128 stands for zero in the data rows.
Each pair is two rows. How far apart are they, by a hidden measure? 0 means very close, and 20 very far. Two or three weighted sums of its numbers give each row a place; it is the straight-line distance between the places.
126 129 141 132 129 134 132 116 123 150 132 131 139 123 149 124 124 129
133 126 129 136 125 121 131 130 126 123 147 136 138 131 130 138 131 124 -> 6
125 132 121 124 133 116 137 125 129 129 117 129 130 137 122 141 125 121
126 114 138 123 135 118 128 131 141 123 119 140 120 147 123 104 135 135 -> 4
139 116  86 133 128 104  79  95 154 110 151 104  75 111 138 125 156  84
137 141 123 122 113 152 124 124 118 134 123 139 143 106  98 147 147  94 -> 11
134 146 102 121 128 110 133 136 137 103 121 137 122 123 118 142 110 123
140 154 121 131 131 118 135 128 136 121 129 115 132 112 138 161 118 116 -> 4
187 124 148 159 155 105 119 127 142 141 123 161 118 124 139 131 115 122
133 154 141  96 126 138 164 129 127  89 105 133 124 155 110 157 126 144 -> 6
134 147 111 144 156 111 150 170 120 138 153 149 105 129 109 126  98 127
146 141  97 111 118 125 129  81 128  92  88  87 163 115 175 151 107 137 -> 6
135 136 114 105 115 113 110 118 128 136 145 110 172 123 172 136  97 126
128 118 117 149 131 169 140 146  97 138 109 129 134 111  72 151 179 101 -> 8
167 116  87  97 134 114 140  67 123  63  62  78 156 121 168 181 126 117
147 121 114 108 100 101  86  96 127 118 137 114 105 113 121 129 152 133 -> 8
134 144 118 119 143  97 139 148  99 120 128 119 126 116 132 150  96 116
123 149 135 132 131 136 120 102 116 144 119 121 118 123 131 138 131 143 -> 13
126 127 125 100 104 111 102  92 135 107 125 117 118 116 129 129 144 132
131 122 120 119 132 114 133 127 128 118 130 134 118 128 114 121 133 124 -> 3
116 151 167 144 147 128 160  98 122  98 117  95  85 142 152 167 122 188
 22 148  71 112 131 118  95 120  67 184 114  97 127 106 103  48 137 138 -> 17
135 140 131 124 128 131 142 128 133 132 129 125 127 124 128 144 128 112
 92 148 139 151 115 166 153  69 139 107 101  80  99 101 113 128 137 210 -> 12
190  87 158 183 134 134 122 107 152 131  93 156 111 161 146 112 153 135
132  96 141 124 123 119 117 118 127 126 132 133 117 144 121 100 134 139 -> 4
127 134 125 127 125 118 136 126 121 121 121 131 129 127 135 125 120 132
165 132 147  85 142 118 116 151 101 159 112 148 188 130 149 171 118  31 -> 6
186  59 179 165 137 147 128  91 131 141  72 144 130 135 170 130 163  89
144 146 133 129 121 124 133 125 123 131 124 110 147 118 135 144 118 119 -> 9
112 120 166 158 114 139  86 111 140 165 134 156 128 106 153  93 124 131
121 147 148 128 121 104 141  87 134 126 120 109 123 129 163 135 105 161 -> 7
129 154 119 110 150  89 129 188  94 165 138 148 130 110 114 170 101  60
115 145 148 109 118 119 116 115 132 143 157 122 160 116 139 117 103 160 -> 13
151 127 131 151 135 108 110 127 116 140 118 150 112 122 126 128 106 137
213  51 219 136 119 149 158 111 147 111 127 143 169 188 162 157 166 108 -> 14
134 156 115 110 139 134 139 121 135 112 126 116 129 121 120 151 103 117
131 132 146 137 128 135 126 121 108 154 138 134 146 108 126 137 124 118 -> 5
156 145  83 131  63 181 114  87 172 109 114 128 166  83 126 128 135 126
121 128 123 144 136 171 130 167 156 129 118 129 126 144 124 143 133  94 -> 10
117 159 137 149 100 203 140 140 148 109 110 144 120  91  77 153 172 126
 72 151  96 174 122 153 146 108 108 140 127  71  96  75  91 113 157 200 -> 10
118 118 133 103 118 117  97 117 148 113 147 105 106 130 123 115 162 111
132 141 137 137 123 132 129 121 124 131 133 123 145 114 139 150 112 108 -> 7
137 150 113 112 134 123 136 128 124 110 129 111 126 116 137 158 125 124
133 132 127 123 111 127 126 111 132 113 121 113 149 118 149 131 119 142 -> 6
131 152 119 122 125 116 146 124 124 117 124 115 131 118 119 151 114 124
156 130  56 108 106 138  99  82 151 115 111 117 180  81 185 135  91  93 -> 11
111  72  91 125 158 147 176 151  64 153 104  69 157 148 115 134 176 126
121  82 155 140 122 125 116 131 119 152 141 145 116 143 126  71 156 143 -> 13
114 166 133 103 163  85 161 147  82 142 162 120 113 145 146 180  89 113
124 161 121 147 119 180 113 160 158 129 134 158 120 101 106 139 134 101 -> 10
 96 132 136 143 138 179 131 169 175 108 123 131 138 185 154 115  94  84
117 134 126 103 105 126 129 106 129 133 130 116 136 114 126 117 121 151 -> 14
106 141 149 138 117 118  79 122 139 157 141 173 100  93 121  69 122 142
122 135 109 109 109 154 118 114 139 126 130 119 148 107 116 137 145 118 -> 6
123  72 156 135 109 131 110 135 126 147 139 144 111 161 127  61 158 151
117 158 108 140 141 159 114 157 182 101 123 151 103 110 129 134 108  92 -> 6
134 138 118 124 135 123 139 122 136 121 118 119 132 123 129 138 127 124
135 142 139 108 157 101 129 140 106 154 127 134 129 137 156 171 102  98 -> 4
136 154 120 116 126 117 151 134 117 105 123 119 141 118 130 159 117 125
111 133 134  89 112 106  83 115 142 129 153 146  92 119  78 103 173 134 -> 5
132  97 137 137 113 115 132 134 129 127 132 145 117 149 119  93 138 134
179 106 184 131 129 126 108 119 138 134 123 157 156 143 171 151 133  94 -> 6
130 114 132 133 130 122 128 125 133 139 130 135 128 137 124 103 136 130
134 132 116 131 123 162 126 148 135 132 130 147 131 119 107 124 147 100 -> 3
107 104 137 119 141 117 102 135 127 132 142 128 105 169  89  84 157 124
132 119 147 135 118 122 121 110 125 149 144 124 145 126 138 121 131 122 -> 2
131 136 133 120 118 125 133  93 141 104 119 107 150 112 160 150 114 141
138 143 117 119 130 120 145 133 131 115 124 127 124 127 122 141 120 119 -> 5
133 108 136 134 122 125 125 125 139 129 138 143 112 140 128 100 136 133
131 147 109 125 138 112 141 133 128 117 126 119 139 126 147 153 116 120 -> 2
123 172  72 135 162  96 117 186 116 174 180 131 100 104  96 137  91 107
170 108 149 141 150 115 126 134 142 150 137 145 124 130 145 138 130 122 -> 8
118 108 129 128 135 135 134 148 134 120 138 114 133 153 134 112 134 122
179  92 139 175 157 133 137 144 115 141 100 151 120 151 152 125 138 107 -> 8
129  97 137 130 137 136 151 129 110 132 134 116 133 150 128 120 136 129
122 168 102 143 164  99 147 179 117 168 166 145 111 117  99 145  89 121 -> 5
129 150 118 122 136 119 144 136 125 117 128 126 126 123 135 142 121 125
131 138 111 128 127 117 129 136 137 105 126 131 128 125 111 136 120 125 -> 6
129 132 136 122 129 130 131 136 118 144 125 125 140 116 139 132 126 123
126 107 153 145 127 128 113 119 120 169 142 129 146 131 155 116 146 128 -> 6
126  93 151 152 127 125 124 128 120 144 145 149 126 125 133  90 143 137
129 131 163  80 132 110 181 108  85  80 124 129 108 173  99 171 116 187 -> 3
109 124 129  95  98 119 110 105 130 119 130 132 120 124 106 109 150 117
138 135 129 128 128 122 128 129 129 127 126 126 144 119 132 141 120 122 -> 4
 64  88 102 119 171 138 166 150  81 135  94  66 167 200 154 106 123 108
118 106 137 131 119 119 127 136 134 133 128 130 112 141 123 101 138 147 -> 9
135 145 109 112 132 120 139 131 133 114 131 114 131 122 125 148 111 125
140 113 154 185 137 126 104  99 146 144  86 146  92 104 171 111 124 109 -> 3
130  98 130 139 124 118 123 136 122 126 135 147 115 141 112  95 148 132
133 161 110 125 127 108 138 137 114 121 139 121 119 110 122 160 110 116 -> 4
145 121  87 109 114 107 102  91 135 110 136 105 134 114 161 132 123 118
138 153  98 167 172 110 133 177 128 160 165 145 104 146 104 130  79 149 -> 12
136 144 118 110 132 125 129 132 134 115 129 128 128 123 129 144 124 118
 62 139 143  92  93 111  55 156 125 191 172 182  83 117  68  37 173 114 -> 8
122  29  88 156 211 133 197 124  71 140  74  30 184 227 184 104 138 130
129 117 117 119 128 119 122 126 127 110 135 137 114 129 116 122 133 131 -> 13
127 111 126 122 127 125 123 122 133 122 125 136 110 146 123 109 137 132
126 126 121 115 127 120 125 135 140 114 121 132 118 128 117 130 125 122 -> 1
111 151 157 141 103 209 135 160 175  95 110 165 105 133  98 151 142 112
127 130 130 104 119 122 124  98 137 115 127 117 139 122 138 130 134 143 -> 8
128 127 128 107 115 112 101 101 140 116 143 117 128 124 132 121 147 129
122 126 132 103 105 111 105 110 154 129 145 122 138 126 135 121 122 146 -> 3
134 146 108 127 122 125 131 124 122 113 125 123 131 119 119 141 129 124
 50  99  78 104 155 138 138 136  66 149  82  72 156 158 113  99 124 113 -> 12
136 146 112 131 123 114 142 142 129 126 118 116 135 110 131 166 115 115
143 139 112 140 155  99 132 142 111 144 142 127 118 124 133 142 100 112 -> 4
134 136 119 119 142 120 130 141 132 114 129 127 136 136 129 145 117 131
 68 152 100 147 112 138 128 107 112 156 118  89 107  98 111  93 137 184 -> 11
129 129 110 114 131 107 132 130 138 113 124 132 115 141 119 123 132 138
129 105 120 133 126 121 135 126 127 112 124 126 119 135 125 120 135 127 -> 2
 71 136 142  71  95 137 126  87  87  95  64 139 152 161 107 109 135 110
132 162 145 181  97 200 146 105 142 101 123 107  95  67  80 149 184 205 -> 17
132 131 134 135 127 125 129 109 121 129 126 135 136 132 141 124 118 121
135 123 138 126 122 115 126 116 133 135 120 135 131 132 134 123 129 117 -> 2
  0 132  51  76 144  74  64 147  37 221 108 114 156 133 106  13 109  76
123 125 127 140 121 120 122 121 104 133  98 160 130 127 117  99 110 143 -> 14
147 132 124  92  99 122 129 131 139 152 165 125 190 129 146 154 110 134
134 141 212 119  92 114  63 150 174 145 216 166  45 149  52 100 225 158 -> 10
130 134 125 120 122 118 129 118 131 124 130 121 139 109 124 140 123 135
132 152 114 133 118 162 117 150 141 137 120 157 132 106  95 154 146  94 -> 3
133 129 125 101 111 116 120  96 131 108 120 119 132 123 127 127 135 118
122 100 166 133 121 135 117 125 122 169 145 138 135 133 153 101 140 132 -> 4
117 161 131 153 119 195 113 169 187 109 117 176  99 117 100 134 112  82
119 109 102 143 141 160 162 146  75 152 116  91 140 116  89 131 192 124 -> 14
144 142 161 108 106 122 109 134 146 147 166 126 144 136 134 128 128 149
137 120 119 119 134 104  97 115 155 127 162 121 101 118 129 121 153 125 -> 12
133 144 110 113 138 116 132 127 131 105 118 119 124 124 120 147 116 116
131 136 141 134 143 106 123 111 132 126 119 129 129 128 159 160 112 126 -> 5
144 129 107 109 135 120 144 119 132 107 126 133 111 136 112 132 121 127
131 137 134 107 123 112 140  93 130 101 124  97 153 119 155 149  97 147 -> 9
164 126 135 139 148 118 118 148 123 150 127 151 139 141 156 150 133  91
120 128 136 102 118 134 133 142 120 154 157 112 161 137 123 123 141 144 -> 8
131 100 144 139 128 127 115 120 123 133 132 130 130 123 125 113 143 133
110 125 121 147 150 130 113 113 110 153  67 139  84 125 147 110 124 134 -> 11
126 140 132 120 139 118 136 104 126 127 126 129 143 112 128 138 112 136
122 125 128 131 136 115 124 122 136 128 118 130 120 134 115 118 128 132 -> 3
124  99 146 123 125 136 131 127 133 130 137 135 128 141 136 117 133 124
233  35 210 190 129 155 154  89 169 116 101 156 133 191 169 115 157 145 -> 1
132 131 118 126 129 119 131 127 129 121 131 121 130 112 141 150 110 121
137 136 112 116 129 123 136 134 140 105 108 127 112 133 110 125 128 127 -> 3
135 149 120 129 134 121 142 133 123 117 127 115 143 112 145 168 108 112
128 118 123 123 123 116 128 127 132 127 124 133 115 131 122 104 141 136 -> 5
172 112 120 172 158 121 156 154 137 139 153 145 114 141 136 112 114 158
135 145 110 128 122 123 132 127 138 109 124 123 118 116 117 141 108 113 -> 7
128 138 130 123 141 114 125 119 127 132 129 122 127 127 125 134 126 130
112 141 131 139 114 198 146 142 139 123 113 148 114 113  76 138 160 122 -> 3
114  90 100 125 164 150 167 142  79 150 104  82 161 170 112 115 159 113
135 119 123 127 126 117 127 143 136 127 126 136 115 138 125 112 141 131 -> 16
137 149 108 109 130 117 133 125 133 113 115 113 135 116 124 168 102 110
112  68 132 124 153 120 167 139 129 127 132  89 131 198 165 109 131 145 -> 11
104 111 107 133 147 165 144 151  97 139 105  91 148 140 112 132 153 103
117 119 123 112 123 108 113 110 135 105 135 131 118 141 115 113 143 122 -> 12
127 112 122 130 126 126 129 133 131 123 133 133 117 136 125 117 129 131
141 150 136  88 108 131 122 133 138 155 170 128 184 131 160 139 101 144 -> 9
118 141 162 119 139 125 165 107 113  75 114 114 108 137 116 158 129 180
128 126 135 121 129 118 146 125 131 127 127 131 128 119 132 117 136 128 -> 7
124 131 129 118 110 118 129  99 149 126 132 105 139 119 152 132 121 146
132 117 141 135 125 133 126 116 122 132 149 128 135 120 140 116 137 131 -> 1
117 121 108 134 137 158 143 150 111 137 120 124 142 137 121 130 163 104
168 113 172 163 137 130 101 112 167 137 130 164 128 147 152 120 133 121 -> 10
106 105 111 136 157 162 156 138 109 133 110  94 148 162 128 123 121 110
132 150 176 157  88 210 150  92 164  61  97 120  93 109  93 156 174 196 -> 6
139 127 124 123 125 117 131 128 133 112 138 127 124 123 120 133 127 112
152 144  89 108 109 135 114 114 129 136 141 124 199 103 170 134 101 112 -> 9
154 131  97 167 162 116 136 168 129 155 152 146 115 147 119 114  91 145
125 127 149 136 130 131 112 117 120 136 137 113 154 115 133 135 130 123 -> 10
137 124 144 137 144 110 125 142  95 144 100 134 135 125 148 164 120  90
141 163 104 111 122 119 135 123 124 106 121 116 138 112 132 164 100 116 -> 5
103 111 115 149 131 167 144 151 109 131 117 119 142 150 109 137 148 118
138 150 119 124 132 122 133 130 129 126 125 125 140 108 129 152 109 112 -> 6
134 133 122 128 130 124 138 127 126 121 123 126 123 135 129 129 125 123
121 147 151 119 132 106 160 101 125 105 120  82 121 132 180 155  92 160 -> 5
128 134 106 116 131 121 137 136 134 114 121 130 133 121 128 146 121 127
144 123 109  95 116 101  97  96 127 109 136 108 107 117 117 131 165 123 -> 3
102 134 132 140 128 203 114 165 160 100 119 153 119 160 115 116  94  96
142 119  94 103 123 109 110 106 133 117 148 108 135 108 148 135 130 130 -> 17
117 132 117 147 125 163 126 151 160 119 136 126 122 135 115 121 125  97
131 119 142 124 127 137 118 119 110 148 132 128 140 124 132 132 137 124 -> 3
127 117 134 126 124 117 129 136 135 123 134 131 119 130 117 106 137 126
109 146 124 157 140 176 130 187 152 118 125 142 130 147 114 129 121 107 -> 9
109 100 153 136 118 124 119 118 128 148 132 143 124 142 127  75 153 134
133 130 111 121 129 113 120 135 141 110 129 136 129 126 131 127 127 137 -> 5
131 137 116 119 134 111 139 134 134 107 137 131 129 127 117 146 122 134
137 150 110 148  95 182 108 136 162 116 116 157 134  87 110 140 157 106 -> 6
133 135 109 115 131 120 132 140 130 108 124 120 129 130 130 134 103 126
142 144 144 103 126 106 169  84 120  82 118  67 141 142 158 171 105 173 -> 3
126 117 100 128 119 137  80 107 170 109 135 104 113 111 136 126 146  94
126  99 153 130 125 118 115 127 129 140 142 138 101 149 127  99 138 129 -> 8
137  85 159 141 131 136 115 130 141 157 146 146 111 144 127  73 149 143
129 141 131 134 130 115 130 125 129 129 130 133 134 122 129 133 124 129 -> 3
132 137 120 117 136 120 125 122 128 115 126 123 138 109 125 147 130 134
 91  92  81 132 170 142 168 136  38 172 102  54 149 120  85 126 202 129 -> 16
148 116 112 144 134 114  94 124 183 128 177 104 100 130 146 121 150  96
107 174 111 160 141 157 129 185 172 133 165 162 109 138 104 133  75 123 -> 11
135 141 124 128 126 127 129 124 133 125 132 121 137 111 137 152 127 119
123 136 113 133 119 127 132 148 154 123 109 129 127 124 123 119 129 121 -> 3
125 130 115 123 124 133 108 119 129 108 122 127 102 139 128 131 127 115
131 126 127 121 115 122 131 131 121 144 121 126 135 125 135 127 125 121 -> 2
104 125 149 131 117 135 120 120 131 160 158 128 141 131 121 101 126 147
128 137 166 108 107 114  98 122 143 135 171 139  99 132 107 107 163 143 -> 10
105 131 133 139 123 129 138 112 131 134 120 116 113 116 128 114 132 150
125 113 146 133 116 128 119 129 131 146 132 130 150 120 139 132 121 131 -> 7
129  87 162 140 114 130 117 134 123 160 147 137 132 144 132  98 149 137
121 141 136 123 105 135 136 101 127 138 132 106 149 105 132 132 118 158 -> 9
126 136 133 132 123 122 126 137 132 129 131 129 132 133 141 123 134 129
117 118 101 124 113 119  99 118  96 145  82 194 137 112  88  56 123 135 -> 10
 95 130 160  72 106 146 142  74 111  58  70 134 141 152 113 142 142 149
176 106 212  94 105 126 130 154 148 140 183 152 173 176 128 134 139 145 -> 8
131 127 122 100 106 132 121 117 151 132 154 113 155 128 131 131 133 128
119 112 150 145 125 126 111 123 129 138 134 130 113 132 133  98 132 120 -> 4
